In the rows, 128 means zero.
The rows of Z fall into a few groups, which share some directions, and each row is roughly a mix of its group's hidden directions.
Z (95 x 10):
[[186 158 103 137 150 174 131  83 139 119]
 [119  97 105 126 102 154 178  66 149 134]
 [120 122 183  99 124  59 126 146 103 130]
 [103 155  95  93 194 100 125 130 118 100]
 [169  89 122 169 137 174  96 148  94 125]
 [147 163 136 105  80  93 157  94 159  97]
 [ 97  94 161 114 128 106 124 167 161 185]
 [ 81 124  61 111 124 142 112 131 174 138]
 [134 182 130 111 158  83 141 147  83  96]
 [ 82  88 140  84 158 156 103 140 105  97]
 [131 189 167 105 124 111 108 181 107 127]
 [ 90  91 160 115 145  83 160 170 108 113]
 [104 113 166  66 101 117 179 136 138 137]
 [116 138  83 122 167  99  75 149 128  85]
 [126 157 124 108 121 180  94 182 162 148]
 [102 111 138  71 136 135  97 190 141 111]
 [ 92  98 172  86  94 109 149 166 126 143]
 [177 146  91 147 134 176 124  75 136 122]
 [115 163 105  80 132 127  74 167 119  96]
 [153  86 138 162 144 138  81 154 135 181]
 [134 163 100 137 184 135 161  88 169 117]
 [109  89 170 141 170  76 138 162 118 120]
 [155 104 102 177 115 145 142  64 104 131]
 [135 115 110 122  64 184  92 141 122 147]
 [182 126 132 173 162 160 151  85 123 114]
 [ 89 143 151  72 148 117 130 179 149 101]
 [127 137 177 203 116 128 130 121 140  92]
 [115 178 144  86 100  76 167 124 125 137]
 [150 160  83 171 115 115  92  96 104 160]
 [131 151 170 115 136 161 200 125 117 154]
 [156 119 175 101  69 121  96 134  98 149]
 [137 133  83 102 176 111  85 158 124  89]
 [ 71  88 143 133 114 129 161 184 115 122]
 [150 122 129 167  91 107 151 125 148 198]
 [134 183 124  80 149  82 143 155 114 102]
 [135 110  81  60 136 143 125 138 112 171]
 [161 164 169 108 107 131 112 170  76 117]
 [177 116 127 146 129 160 149  56 143 135]
 [122 176 161  90 114 101 112 181  99 123]
 [103 173 124  73 117  75 157 121 130 137]
 [135 146 183 189 116 119 137 126 149  84]
 [119 185 119 115 153  99 114 175 132  82]
 [170 102 172 156 164 155 170 103 140 128]
 [143 111 122 151 190 117 153  79 168 126]
 [131 163 164  97  96  79 177 108 134 131]
 [164 103  83  60 134 127 107 148 122 144]
 [129 144 133 152 202 117 168 109 163 116]
 [129 169  94 118 110  91 148  88 152  79]
 [ 64 119 136  86 109 111 162 159 139 156]
 [104 128 119 137 160 133  55 129  89 160]
 [146 154  80 132  95 104 168 102 156  87]
 [ 75 141 132  91  98  79 101 155 141 149]
 [168  63  97 134 126 142  78 121 119 132]
 [122 134 151  94 161 154  66 161 101 105]
 [ 66 123 123  96 106  98 113 184 130 135]
 [180 137  85 177 100 117 108 101 133 152]
 [157  89 114 168 121 146  66 149 144 101]
 [148 128 103 195 137 127 116  86 107 170]
 [106  91 164 149 162 146 112 149 108 187]
 [142 153 118  81 190 118 159 134  90 115]
 [137 128 127 163 179 101 101 119 113  65]
 [142 194 116 166 120  90 151 122 141 164]
 [109  91 110 169 107 172 165  89 151 139]
 [157 139 129 185 112 102 160  94 145 174]
 [150 146 170 144 110 148 199 147 122 153]
 [151 151 125 166 107  99 180  75 148 133]
 [115 161  89  85 175  97 111 154 122  99]
 [ 86 157  87  90 174  93 116 128 134 109]
 [100  80 131 151 172 168 134 154  97 159]
 [123 111 159 137  66 147 158 105 149 176]
 [108  98 142 137  46 139 109 126 113 156]
 [119 190 123  85 117 123 149 183 115 141]
 [151 128 142 170 167 167 172  93 159 128]
 [113 116 171 163  95 163 168  99 139 164]
 [108 127 157 205 157 144 132 104 112 103]
 [167 141 101 141 135 122  53  99 123 104]
 [136 165 100 122  88  97 180 104 157 100]
 [158 158 129 187 130  99 164 108 152 163]
 [139 177 178  97 118  99 101 168 112 137]
 [142  73 162  95 141 167 102 153 130  92]
 [171 135 107 149 165 138  60 148 130 108]
 [127 157 131  86  70 110 156  90 132  93]
 [ 98 103 126  84 167 135 101 164 144  79]
 [140 135  87 103 184 109  93 153 107  90]
 [ 63  86 147 138 104  95 166 133 131 138]
 [161 122  99 180 103 147 123 103  93 174]
 [137 146  76 157 166 163 141  88 164 120]
 [ 82 147  92  98 124 109  84 176 147 135]
 [182  84 149 109 102 169 142 130 162 147]
 [135 127  79 114 181 119  84 152  98 100]
 [172 158 137 181 157 160 102 105 155 143]
 [131 166  85 177 167 141 103 103 161 129]
 [118 151 111 118 101 101 172  69 139  87]
 [141  94 151 107 152 183  90 153  96 100]
 [130 115 174 146  75 145 169 100 145 164]]
Here is one row of each group, with its name. Which group are the others in?
[155  57 110 130 120 135 108  83 108 155]
<88>
[153 155 161 122 110 103  76 166  82 127]
<71>
[147 125  71 184 112 127 149  85 117 146]
<106>

[119 173 155  84 118  98 137 173  89 110]
<71>
[ 91 142 161 110  94  85 167 102 146 163]
<106>
[107 160 129  99 151  61 142 101 142  94]
<88>
[116  78  83 141 117 138  91 152 119 179]
<106>
[107  84 126 189 106 155  93 105 151 137]
<88>
[160  97 106 116  82 134  66 117  99 137]
<71>
[137 135 139  71  90  85 165 100 138 155]
<88>
[105 168 136 124  64  84 139 132 106 157]
<88>
[157  91 156 151  64 149 136 114 128 166]
<88>
